Here are some points, one per row:
array([-19., -5., 40., -4., 27., -25., 52., 35., 21., -55., 7., -43., 24., -16., -37.,
       3., 31., 13., -2., -36., 52., -63., -12., 20., 36., -14., 19., -4., 27., -25.,
       -30., -42.])
array([-38., 6., -36., 17., 68., -35., 11., -31., -12., 9., 4., -27., -53., 32., 26.,
       -19., 23., 15., -2., 23., 9., 22., 15., -82., -10., -41., 15., 2., -35., -12.,
       -51., -46.])
array([10., 21., -51., 43., -3., 5., 4., 10., -6., -22., -1., -81., 28., -1., -39.,
       13., -76., 9., 43., 21., -41., 6., -72., 18., -52., -35., -12., 6., -3., -10.,
       5., 39.])
array([28., -37., 35., 36., 59., -36., 36., -14., -35., -20., 21., 63., 48., 23., -13.,
       -15., -35., -46., 16., 26., 12., -60., -3., -30., -28., -10., 62., 17., 20., -8.,
       17., -3.])
array([61., -50., 19., 61., 5., 52., -28., 21., -20., -38., -16., -37., 2., -50., 14.,
       -29., 31., 29., -53., -6., -13., -8., 13., -15., 52., 4., -9., 18., -3., -32.,
       -13., 60.])
array([-20., 16., -16., -11., -15., 83., 6., 0., 29., -65., 17., -15., 20., 56., 46.,
       -29., 17., -27., -11., -25., -35., 50., 16., 22., -42., -43., 42., 39., 55., 2.,
       -21., 46.])
array([-7., -7., -44., -38., 7., -37., 1., 27., 14., -18., 36., -23., 1., -22., -14.,
       12., 62., 4., 14., -25., 1., -7., 34., -26., -48., 36., 9., -46., 16., 20.,
       56., 24.])
array([15., -54., -70., 15., -21., -13., -8., 34., 37., 21., 19., 43., 3., -9., -19.,
       54., -13., -8., 2., -14., 18., 37., -45., -38., 25., 44., -25., 33., 24., -16.,
       -52., 24.])
array([-16., -38., 62., -30., -17., 18., 34., 36., -14., 12., 8., 42., -14., 38., -25.,
       13., 37., 55., -9., -38., -48., 18., -70., 1., -26., -15., -33., -65., -27., 5.,
       11., 30.])
array([-41., 11., 1., -6., 10., -35., -15., 13., -55., 9., 0., 21., -43., -1., -33.,
       29., 2., -32., 34., -17., -49., 10., 22., 70., 65., 18., -23., 59., 31., 33.,
       13., -9.])
array([12., -5., -46., 6., 17., -17., -46., -49., 56., -24., -6., 63., 12., -7., -48.,
       -52., 7., 20., -39., -19., -11., 19., -3., 75., 11., -49., -25., -33., -10., -9.,
       -22., -39.])
array([10., 56., 42., 6., 8., 18., 1., 32., 81., 18., 59., 5., -88., -5., -9.,
       -14., -45., 22., -4., 10., 14., 4., 9., -43., -9., -35., -5., -4., 39., 13.,
       29., 6.])
array([33., 45., 13., -17., 33., 32., 53., 10., 3., 66., -22., -6., 38., -11., 43.,
       43., 15., 6., 2., 18., 66., -18., -25., 54., 22., -10., 39., 1., -10., -52.,
       24., -15.])
array([9., 14., 21., -4., 54., -24., -22., 46., 17., -30., -12., 15., -38., -13., -5.,
       20., -19., -32., -15., 33., -23., -17., 67., 33., -26., 34., -35., -17., -37., -25.,
       35., -8.])
array([-3., -10., 26., 51., -12., 25., -9., -54., -48., 1., 29., 40., -17., 7., 2.,
       15., 43., 0., 81., -11., -10., 15., -24., 2., 6., 23., -2., 7., 44., -80.,
       36., -17.])
array([-9., 18., -28., -39., -68., -21., -6., 11., -27., 6., 15., 25., -3.,
       -35., 50., -105., 1., -26., 36., -18., 14., -41., -14., -7., -13., -4.,
       -25., 40., -13., -44., 8., 26.])
array([-48., -40., -9., -3., 15., -13., -72., 17., 4., 42., 16., 42., 39., -3., 62.,
       35., 29., -14., -38., 13., 7., -30., -9., 35., -30., -21., -18., 36., 63., 63.,
       1., 12.])
array([-16., -72., -42., -15., -3., 16., 21., -3., 17., 34., -23., -14., 8., 77., 17.,
       14., -21., 11., 31., 11., 2., -25., 98., 19., 5., -10., -57., -7., -12., -35.,
       25., -5.])
array([-22., 15., 30., 20., 2., 15., -30., -41., -36., 43., -1., -23., -7., 38., -50.,
       5., -35., 2., -30., -63., 70., -20., 48., 6., -63., 56., -44., -4., 33., 7.,
       -38., 17.])
array([28., 2., 5., -66., 27., -6., -50., 1., -37., 19., 0., -50., -63., 44., -16.,
       2., 11., -19., -9., 38., -8., -40., -31., 41., -23., 0., -20., 17., -1., -6.,
       -55., -19.])
array([2., -5., 28., -46., -13., -48., 21., -38., -5., -40., -10., 8., 1., 48., -26.,
       27., -13., 13., -28., -27., 16., -31., -24., -8., 34., 9., 80., 64., -54., 29.,
       52., 28.])
array([-11., -51., 12., 3., -44., -19., -53., -53., 56., 66., 41., -31., 2., -42., 8.,
       23., -1., -31., 13., -35., -50., -1., 1., 22., -6., 15., 53., 8., -22., -40.,
       30., 4.])
array([40., 25., 37., 71., -30., -43., -23., 37., 4., -20., 6., -13., 40., 64., 42.,
       -24., 23., 23., 6., 21., 46., 48., -23., 9., -15., 59., 7., 18., -37., 4.,
       23., -70.])
array([23., -39., 40., -53., -24., 9., 30., -20., 53., -23., 19., -24., 5., -27., -2.,
       -11., -29., 21., 40., 42., 12., -12., 0., 2., 2., 11., -48., 23., 24., 46.,
       -34., -30.])
array([25., 16., -19., 20., -33., 38., -16., 15., 12., 16., 19., 59., -22., -12., -28.,
       19., 6., -50., 19., 7., 21., -15., 15., 15., 22., -10., 8., -34., -75., 37.,
       -76., 49.])
array([-2., 25., 42., -16., 40., -42., -21., -39., 22., -4., -59., 1., 40., -15., 11.,
       -10., 26., -2., 70., 15., -5., 57., 35., -5., -2., -2., -8., -4., -12., 23.,
       -35., 78.])
array([4., 26., -11., -67., 17., 4., -31., -24., -3., -23., 20., -9., 18., 10., 52.,
       2., -60., -11., -19., 12., -17., 21., -20., -22., 63., 57., -19., -84., 24., -16.,
       -18., -5.])
array([16., 2., 24., -3., -67., 21., 5., 7., -35., 8., 4., -8., 52., -29., -25.,
       21., 35., -31., -32., 20., -49., 6., 50., -41., -4., -19., 27., -18., 9., 3.,
       -33., -52.])
array([-5., 10., 4., 52., -15., -42., 50., 0., -23., 67., 29., -14., 37., 42., -9.,
       -43., 24., -23., -44., 25., -2., -21., -15., -4., 81., -13., 6., 7., 11., 14.,
       41., 34.])
array([48., 17., -34., 12., -1., 40., 33., -35., -23., 0., 42., 15., -18., -24., 2.,
       5., 2., 85., 21., 6., -35., -7., 28., 14., 1., 33., 11., 6., 0., 82.,
       19., -10.])
array([-54., -15., 6., -9., 41., 29., 12., 71., -25., 31., 28., -8., 43., -54., -13.,
       -50., -63., 28., -7., -26., -19., 52., 0., 5., -15., 15., 24., 32., -57., -3.,
       -4., -20.])
array([12., 28., -22., -1., 43., 64., 12., -24., 22., -2., -65., 0., 15., -12., -12.,
       -5., 19., -67., -3., -41., 8., -19., -31., -58., -4., 5., -49., 23., -24., 32.,
       48., -43.])
array([-58., 41., -32., 7., -23., 12., 2., -6., 26., 4., -71., 39., -4., 6., -31.,
       -13., 11., 61., -24., 62., -20., -60., 0., -23., -17., 55., 33., 19., 12., -42.,
       -9., -8.])
array([68., -64., -8., 14., -10., -17., 37., 26., -22., 41., -92., 8., -56., -33., -5.,
       -48., -33., -3., -27., -17., -16., 47., -6., 16., -7., 15., 63., -28., 56., 24.,
       -2., -3.])
array([26., 36., -4., 21., -36., -59., 48., 10., -26., -10., 3., 40., -9., -29., 51.,
       67., -24., 19., -36., -65., -49., -8., 15., 4., -24., -39., -36., 1., 7., -25.,
       -13., 9.])
array([-52., -23., -17., 9., -34., -4., 59., -52., -19., -41., 8., -13., -40., -42., 18.,
       16., 19., -35., -34., 58., 68., 36., -23., 26., -10., -4., -18., -8., -31., -4.,
       21., -3.])
array([17., 24., -10., -55., -44., 6., -60., 28., -52., -13., -17., 21., 25., -18., -47.,
       11., -21., -4., -1., 16., 51., 43., 12., -36., 11., -65., 15., 0., 23., -24.,
       46., 5.])
array([-62., -16., 5., 58., -42., -4., -38., -2., -9., -8., -45., -8., -25., -3., 41.,
       -1., -9., 6., 50., -28., 15., -41., -21., -9., 38., -35., 33., -46., -1., 43.,
       28., -20.])
These points spread out most along one direction. Take the direction at right angles to it along which they spread out most. Then take the direction at right angles to both along which they spread out most. Go by this last direction. How many in every 100 of the points above lie lower along it than each point below? Answers are rounded to whole numbers. More than half of the points above lie lower than the first one.
array([-52., -23., -17., 9., -34., -4., 59., -52., -19., -41., 8., -13., -40., -42., 18.,
       16., 19., -35., -34., 58., 68., 36., -23., 26., -10., -4., -18., -8., -31., -4.,
       21., -3.]) 50
array([10., 56., 42., 6., 8., 18., 1., 32., 81., 18., 59., 5., -88., -5., -9.,
       -14., -45., 22., -4., 10., 14., 4., 9., -43., -9., -35., -5., -4., 39., 13.,
       29., 6.]) 92
array([25., 16., -19., 20., -33., 38., -16., 15., 12., 16., 19., 59., -22., -12., -28.,
       19., 6., -50., 19., 7., 21., -15., 15., 15., 22., -10., 8., -34., -75., 37.,
       -76., 49.]) 39
array([28., 2., 5., -66., 27., -6., -50., 1., -37., 19., 0., -50., -63., 44., -16.,
       2., 11., -19., -9., 38., -8., -40., -31., 41., -23., 0., -20., 17., -1., -6.,
       -55., -19.]) 32
array([-19., -5., 40., -4., 27., -25., 52., 35., 21., -55., 7., -43., 24., -16., -37.,
       3., 31., 13., -2., -36., 52., -63., -12., 20., 36., -14., 19., -4., 27., -25.,
       -30., -42.]) 74
array([-3., -10., 26., 51., -12., 25., -9., -54., -48., 1., 29., 40., -17., 7., 2.,
       15., 43., 0., 81., -11., -10., 15., -24., 2., 6., 23., -2., 7., 44., -80.,
       36., -17.]) 8
array([9., 14., 21., -4., 54., -24., -22., 46., 17., -30., -12., 15., -38., -13., -5.,
       20., -19., -32., -15., 33., -23., -17., 67., 33., -26., 34., -35., -17., -37., -25.,
       35., -8.]) 42
array([40., 25., 37., 71., -30., -43., -23., 37., 4., -20., 6., -13., 40., 64., 42.,
       -24., 23., 23., 6., 21., 46., 48., -23., 9., -15., 59., 7., 18., -37., 4.,
       23., -70.]) 66
array([33., 45., 13., -17., 33., 32., 53., 10., 3., 66., -22., -6., 38., -11., 43.,
       43., 15., 6., 2., 18., 66., -18., -25., 54., 22., -10., 39., 1., -10., -52.,
       24., -15.]) 53
array([-16., -38., 62., -30., -17., 18., 34., 36., -14., 12., 8., 42., -14., 38., -25.,
       13., 37., 55., -9., -38., -48., 18., -70., 1., -26., -15., -33., -65., -27., 5.,
       11., 30.]) 61
array([-48., -40., -9., -3., 15., -13., -72., 17., 4., 42., 16., 42., 39., -3., 62.,
       35., 29., -14., -38., 13., 7., -30., -9., 35., -30., -21., -18., 36., 63., 63.,
       1., 12.]) 0
